128 stands for zero in the data rows.
Some points:
107 121 122 124 126 106 125 118 85 130 169 116 171 89 144 117 152 147 190 116 107 165 134 107 113 116 133 124 170 63 167 110 135 144 97 103 219 128 92 155 102 122 205 134 105 111 109 139
138 132 136 74 96 161 90 133 121 102 98 133 128 188 124 140 101 110 119 83 169 135 126 185 116 111 69 152 120 135 128 81 183 130 104 156 146 68 127 59 105 165 120 169 125 131 119 89
155 200 149 161 149 48 134 136 144 123 124 113 137 151 125 121 125 215 155 116 184 136 140 149 113 238 179 131 137 152 129 165 117 95 136 154 131 148 109 149 137 139 133 130 179 84 105 160
122 148 114 140 111 174 145 130 98 129 111 44 119 154 130 162 142 140 119 127 154 67 131 112 148 141 75 151 195 99 93 244 123 123 142 154 120 127 67 79 170 109 138 171 135 108 149 135
155 122 173 136 181 128 129 100 154 194 164 144 157 168 118 136 103 122 154 134 135 99 91 152 118 103 165 147 147 123 140 116 112 116 105 90 78 111 131 147 144 168 127 135 137 175 187 157
152 31 143 118 131 138 135 115 188 113 116 109 131 110 131 129 129 152 126 97 224 172 161 70 128 69 142 110 125 125 113 105 125 144 155 116 119 162 114 87 113 105 139 56 128 159 159 178
153 138 137 168 213 171 136 144 104 139 163 183 112 117 100 140 131 120 167 133 119 55 182 126 118 155 128 126 15 128 158 114 112 134 163 155 170 135 122 139 107 146 125 69 174 129 148 65
208 86 186 84 122 158 98 125 66 148 77 147 125 132 130 131 133 150 111 132 111 116 82 113 143 96 108 103 140 97 118 187 122 149 132 137 149 120 141 124 110 149 158 119 119 83 93 145
128 54 149 129 106 87 165 132 120 133 191 108 138 99 126 147 163 118 177 120 154 188 118 173 151 172 144 110 102 88 103 139 155 148 100 111 165 137 156 118 83 108 116 161 169 135 147 117
95 182 131 117 136 150 84 112 130 129 141 120 95 152 108 104 134 121 158 105 100 131 122 120 125 126 150 116 139 167 140 119 107 199 147 187 150 193 133 151 137 154 62 99 60 125 180 219
123 159 134 80 93 158 173 143 118 135 152 134 145 153 141 80 161 134 120 92 146 120 131 103 120 125 155 141 155 156 148 149 184 154 210 126 115 121 173 174 103 84 125 133 116 208 81 63
106 141 147 131 116 219 103 140 161 70 205 117 132 133 82 145 170 144 139 140 161 124 153 229 124 111 126 105 116 142 93 116 122 135 52 66 121 122 170 99 161 170 94 142 127 147 120 116
136 137 190 149 105 120 65 59 174 161 142 142 124 99 113 110 115 76 139 159 175 135 105 134 139 137 124 137 140 87 128 135 93 92 168 156 128 106 82 148 183 125 128 141 119 122 103 107
75 80 113 140 152 153 141 180 139 154 159 151 102 130 152 148 125 122 138 118 115 138 163 156 123 119 28 103 170 112 119 174 224 140 118 26 140 196 134 150 143 162 113 61 134 102 79 113
127 138 100 102 131 169 55 193 80 118 97 147 68 139 188 124 124 120 50 150 145 154 111 150 226 76 133 134 117 73 101 166 97 111 155 125 151 142 131 141 146 116 171 106 118 140 158 143
121 153 148 154 125 133 157 120 105 154 116 176 106 112 153 147 158 68 112 100 132 157 109 169 120 106 196 200 107 79 85 112 84 102 135 127 123 74 108 112 128 130 91 70 137 103 95 90
88 117 157 147 105 145 132 31 55 137 161 134 173 107 168 143 115 87 118 139 112 132 122 103 109 206 123 152 159 143 133 112 136 153 102 132 58 141 158 68 112 146 174 130 220 132 152 172
142 139 103 75 141 57 91 185 137 138 130 142 182 166 86 142 120 117 158 125 120 97 180 153 73 116 148 140 127 168 173 135 104 96 141 145 138 126 90 128 136 170 21 117 144 124 179 108
119 134 116 119 73 108 109 118 175 83 146 149 110 108 118 134 120 163 112 127 122 167 131 185 116 134 121 95 206 76 133 180 95 129 83 87 164 168 125 141 88 144 160 126 202 109 120 117
89 172 73 72 158 139 98 96 213 148 141 99 105 153 169 109 64 109 147 157 152 122 107 82 159 176 151 152 90 165 171 152 126 139 126 117 172 132 153 91 102 116 74 119 140 94 111 187
115 128 119 96 59 123 157 98 119 148 101 132 105 41 136 112 105 189 193 129 120 150 155 123 132 106 144 105 132 143 96 115 139 86 120 123 152 153 159 105 153 128 188 126 145 125 175 93
146 152 101 98 193 88 132 138 121 123 158 115 131 145 121 126 74 120 141 142 137 76 135 144 42 100 129 179 51 154 125 150 103 94 89 105 113 150 92 100 166 139 148 183 104 165 106 158
91 131 117 125 162 77 208 133 127 102 87 148 104 194 110 137 111 91 115 146 145 130 163 133 96 179 127 4 103 192 116 128 127 121 124 152 153 129 106 194 106 117 144 139 111 150 146 77
135 127 123 125 120 133 110 99 181 148 81 205 139 126 191 143 165 154 161 172 25 133 110 142 166 124 152 144 110 133 104 130 93 111 142 108 104 80 79 125 93 147 92 120 107 125 122 98
122 128 165 128 132 136 85 74 119 84 119 178 174 87 219 251 154 90 123 128 139 164 172 120 125 155 123 133 92 136 135 170 93 137 121 134 103 117 148 185 159 120 101 122 57 146 122 151
171 142 125 19 179 145 150 143 108 140 80 138 186 167 111 109 198 113 115 103 124 175 111 173 147 129 86 137 155 118 132 122 170 106 73 142 127 146 112 95 127 157 138 106 129 171 134 121
141 142 122 139 89 121 191 156 110 115 128 155 85 131 123 132 108 99 62 109 162 59 92 110 103 110 96 162 134 199 175 124 112 98 115 95 112 204 148 165 99 65 63 120 136 128 49 151
176 136 115 112 132 173 126 105 106 140 77 101 133 136 64 146 136 102 151 135 119 130 147 120 126 146 98 158 202 106 70 170 129 133 98 137 156 142 132 120 181 15 107 109 182 75 121 127
214 73 20 154 115 157 118 133 146 109 133 67 148 89 177 94 106 112 125 138 122 129 140 155 132 161 142 159 124 126 122 109 132 114 187 134 126 184 112 115 124 108 130 98 62 168 117 111
141 116 168 111 90 162 120 220 146 193 83 112 117 109 116 117 108 130 85 140 53 210 129 109 106 168 111 144 78 104 120 137 103 144 150 170 113 139 177 157 146 128 144 131 95 131 106 143
113 166 131 141 146 151 153 108 149 108 137 192 169 87 136 141 79 126 78 103 126 89 60 101 101 151 98 95 143 78 102 112 130 140 175 103 98 104 143 115 142 184 135 104 129 156 104 123
133 149 127 119 123 126 117 140 144 137 165 152 169 184 138 125 130 139 137 34 107 155 141 143 125 52 129 127 92 161 92 86 136 84 122 130 148 133 113 139 129 92 152 173 148 138 156 138
134 142 46 135 126 145 125 145 122 126 138 153 118 101 151 84 129 147 124 158 205 157 107 135 94 95 152 85 137 148 116 100 158 191 138 154 140 71 129 103 117 109 108 129 150 139 172 168
104 158 140 227 200 129 134 119 152 109 98 196 147 106 116 163 92 113 131 131 138 149 116 123 177 126 142 163 150 101 191 124 166 128 158 137 133 122 191 89 125 118 119 150 125 167 169 159
169 193 154 109 124 77 114 178 147 63 144 95 127 124 117 89 210 120 128 117 100 144 184 81 118 101 122 88 97 131 84 110 145 97 119 105 98 86 141 86 103 131 107 163 150 158 120 164
69 122 105 114 144 68 158 136 96 88 128 111 149 106 53 123 150 157 146 130 171 95 126 119 122 163 102 146 82 110 129 184 101 99 119 132 115 111 117 141 79 135 98 138 123 66 193 134
107 183 77 115 94 167 72 99 127 114 110 132 124 129 36 117 124 128 126 81 118 141 126 102 121 145 207 121 79 117 154 114 150 190 112 154 97 177 101 148 90 117 134 112 63 124 180 154
147 145 128 134 56 126 136 122 88 135 154 78 156 118 111 186 128 181 144 135 132 116 77 127 111 109 132 141 105 145 57 113 116 120 197 144 192 117 157 116 119 112 145 130 169 110 124 149
146 127 117 132 122 158 209 131 92 100 162 105 146 149 128 122 115 142 118 140 120 134 103 55 146 123 142 150 121 110 129 148 118 89 121 148 144 136 65 124 174 137 129 127 137 109 103 123
139 158 127 129 126 140 96 172 100 155 159 145 107 123 140 146 147 208 65 108 147 93 122 63 114 156 89 103 121 161 133 107 148 165 83 144 121 159 130 131 118 25 109 129 105 160 106 42
135 115 123 102 125 138 149 172 88 139 113 127 112 55 165 132 104 144 120 137 122 140 109 105 103 141 166 143 124 120 116 109 183 61 143 116 113 128 88 166 190 148 145 155 74 57 116 126
90 122 117 145 133 68 134 133 92 153 120 134 135 143 126 171 142 138 179 140 143 61 124 151 161 129 203 140 116 107 186 136 71 112 173 125 96 145 141 31 128 141 165 111 123 129 83 113
138 142 161 132 157 128 145 127 118 107 131 119 86 121 125 191 79 167 108 157 87 163 135 144 125 125 146 191 127 150 213 106 113 137 154 49 136 43 103 105 157 108 126 87 136 161 124 115
93 68 153 126 86 98 127 120 134 124 168 134 111 119 136 103 165 161 121 61 135 138 132 110 158 147 124 123 165 145 123 134 131 105 152 118 161 117 183 114 141 135 132 156 124 74 206 100
130 108 78 141 165 151 170 178 183 144 150 89 107 101 136 136 82 112 129 158 146 159 110 104 183 114 115 132 145 122 140 137 141 120 90 230 91 149 109 147 110 140 112 132 113 112 130 173
104 124 190 118 134 157 131 116 151 197 165 130 166 150 97 100 52 163 92 188 125 134 121 133 195 119 115 120 99 146 111 131 125 127 140 132 82 124 95 138 121 99 140 88 103 123 82 119
116 142 140 141 151 122 128 128 39 55 140 126 134 153 123 83 111 163 180 165 162 145 129 136 118 150 95 152 183 138 103 89 64 99 188 114 100 159 98 111 110 47 108 166 111 89 128 144
104 117 154 109 198 120 83 90 166 131 121 107 40 113 114 136 140 101 154 98 100 69 75 116 132 157 115 126 118 129 187 100 144 91 136 132 51 89 151 150 127 103 161 62 119 137 119 98
109 125 156 131 133 115 175 145 143 118 147 140 114 137 143 103 168 77 74 155 113 112 138 138 162 139 146 123 113 106 159 101 76 153 140 144 149 116 76 97 243 115 130 111 122 110 80 114
103 200 145 146 137 113 146 103 152 214 185 108 87 120 133 147 125 66 135 139 137 144 129 107 107 99 36 92 134 140 156 131 120 180 195 108 70 136 110 118 68 135 132 123 161 140 128 104
125 143 111 167 101 153 91 110 71 112 120 137 178 121 130 173 100 85 110 112 111 169 175 92 172 180 110 113 122 147 136 144 72 68 98 121 131 56 158 161 117 192 121 70 83 154 106 125
62 136 145 144 113 153 159 159 148 109 103 80 124 149 129 116 119 113 187 142 104 138 42 119 102 180 164 98 174 182 69 175 103 142 91 115 92 144 119 157 87 123 109 182 160 115 173 107
133 105 122 194 118 157 105 108 96 139 89 179 111 132 132 113 107 109 99 130 110 98 188 132 152 122 138 121 92 91 211 175 108 125 118 88 78 74 105 154 144 153 119 151 171 127 151 102
92 67 70 161 152 100 134 100 148 165 128 124 97 76 142 65 167 140 110 87 153 133 115 172 120 126 116 103 142 189 104 114 97 175 92 135 155 89 124 88 112 115 119 122 129 151 131 198
128 119 126 133 80 109 130 152 185 140 172 231 127 155 105 123 90 98 138 188 94 94 116 92 139 154 85 178 135 91 93 129 134 160 136 145 102 89 126 107 146 102 164 114 89 134 123 144
123 96 164 108 120 125 126 111 86 107 136 114 154 41 107 60 107 129 147 104 109 80 123 128 119 128 156 79 170 136 119 141 131 122 153 143 209 101 158 121 114 91 124 174 146 154 126 123
149 125 78 150 152 80 155 111 136 89 140 125 66 146 32 137 141 103 96 146 143 133 145 123 117 129 194 147 144 233 97 156 149 163 134 125 136 123 133 130 115 173 154 123 113 102 141 155
112 147 127 108 110 115 231 112 131 130 98 115 55 162 125 144 150 177 122 156 148 66 200 106 116 156 123 104 115 96 143 80 150 142 140 131 127 133 128 211 103 150 66 143 117 141 128 154
172 65 110 125 116 133 159 134 105 109 133 123 120 137 133 132 107 175 156 73 65 153 83 115 125 101 114 87 125 96 148 126 73 110 137 204 118 132 102 142 175 106 120 142 149 145 74 153
149 172 148 192 127 49 106 55 127 146 120 65 170 131 139 150 69 120 139 136 88 107 68 137 140 113 127 90 113 73 156 124 130 151 114 106 124 120 166 82 152 117 103 72 105 102 172 113
There is one direction along which these points spread out most. For each point below, how far along it does it lie, from 0 to 99? 50 is the average, and the first point above lies past it. One standard deviation of the points above along it is 16.
89 20 71 163 145 131 85 130 128 118 152 121 128 154 137 119 161 133 126 152 157 195 125 100 64 84 194 94 150 123 156 105 177 127 149 123 145 138 162 91 138 113 122 106 123 113 94 137 : 60
182 144 116 105 137 120 127 141 119 165 143 124 178 125 155 52 180 132 105 130 122 145 160 108 102 80 147 136 124 126 117 127 116 84 105 126 123 138 177 132 140 145 142 140 108 152 120 103 : 54
185 145 111 127 109 163 97 104 139 164 60 145 109 211 101 125 174 135 125 130 158 130 116 143 133 139 85 121 116 111 119 71 104 116 109 51 163 136 168 112 141 168 133 223 107 170 133 123 : 52
89 113 102 117 184 118 115 83 171 120 151 102 185 121 132 174 127 111 51 122 53 108 175 160 121 131 141 104 169 112 85 73 172 92 128 150 72 129 171 140 94 164 134 201 187 104 137 142 : 53
136 126 126 123 124 100 147 121 111 110 92 133 141 62 134 122 115 164 147 135 95 182 130 109 158 74 105 190 122 153 129 117 118 163 133 182 134 181 152 137 168 160 148 172 126 106 79 69 : 51
173 149 118 113 116 129 102 102 100 70 71 124 117 151 129 116 126 120 225 62 158 98 140 148 183 118 141 82 111 125 136 162 128 214 117 94 116 96 185 181 142 140 163 142 141 54 128 107 : 58
132 106 128 126 98 124 131 148 155 114 134 94 175 114 127 132 172 107 129 238 113 133 26 103 152 120 95 154 126 136 163 135 134 95 115 190 111 157 107 208 142 123 152 128 142 111 158 128 : 49
102 119 135 111 131 122 113 197 160 123 84 89 194 131 138 117 148 116 129 99 138 119 137 92 102 94 126 148 135 139 127 19 97 122 78 106 159 111 143 138 125 145 179 120 146 138 136 113 : 57
197 81 154 118 145 108 150 184 148 149 124 109 139 97 153 159 112 110 77 102 102 124 139 112 160 130 151 189 121 141 122 128 106 155 131 92 129 135 35 145 121 139 116 171 112 111 124 104 : 42
139 109 168 120 122 164 135 119 169 124 138 124 122 173 173 116 129 118 106 130 133 113 202 200 39 79 113 135 155 116 133 132 132 94 62 159 149 117 165 111 61 140 171 128 91 80 148 115 : 56
56 105 135 142 97 68 113 122 119 120 127 109 87 146 143 82 128 165 108 104 130 132 152 126 110 120 98 173 118 98 69 122 183 167 122 138 147 121 157 212 121 129 115 92 156 225 118 71 : 58
130 144 145 199 141 193 61 104 143 66 28 128 71 140 110 91 144 130 116 147 143 117 110 112 122 118 149 130 103 146 127 176 198 153 140 123 173 182 79 61 95 154 103 139 114 139 108 172 : 54
90 148 145 137 81 135 134 141 129 146 56 120 136 137 123 116 175 125 111 113 130 101 157 222 116 136 72 77 107 147 149 140 205 164 153 78 123 97 122 158 146 88 157 89 128 133 106 175 : 52
156 125 153 115 134 88 101 155 115 184 187 123 102 132 145 163 101 68 143 187 96 105 133 127 181 102 148 105 175 111 117 64 162 100 70 158 101 148 110 103 123 161 120 135 128 146 141 128 : 40
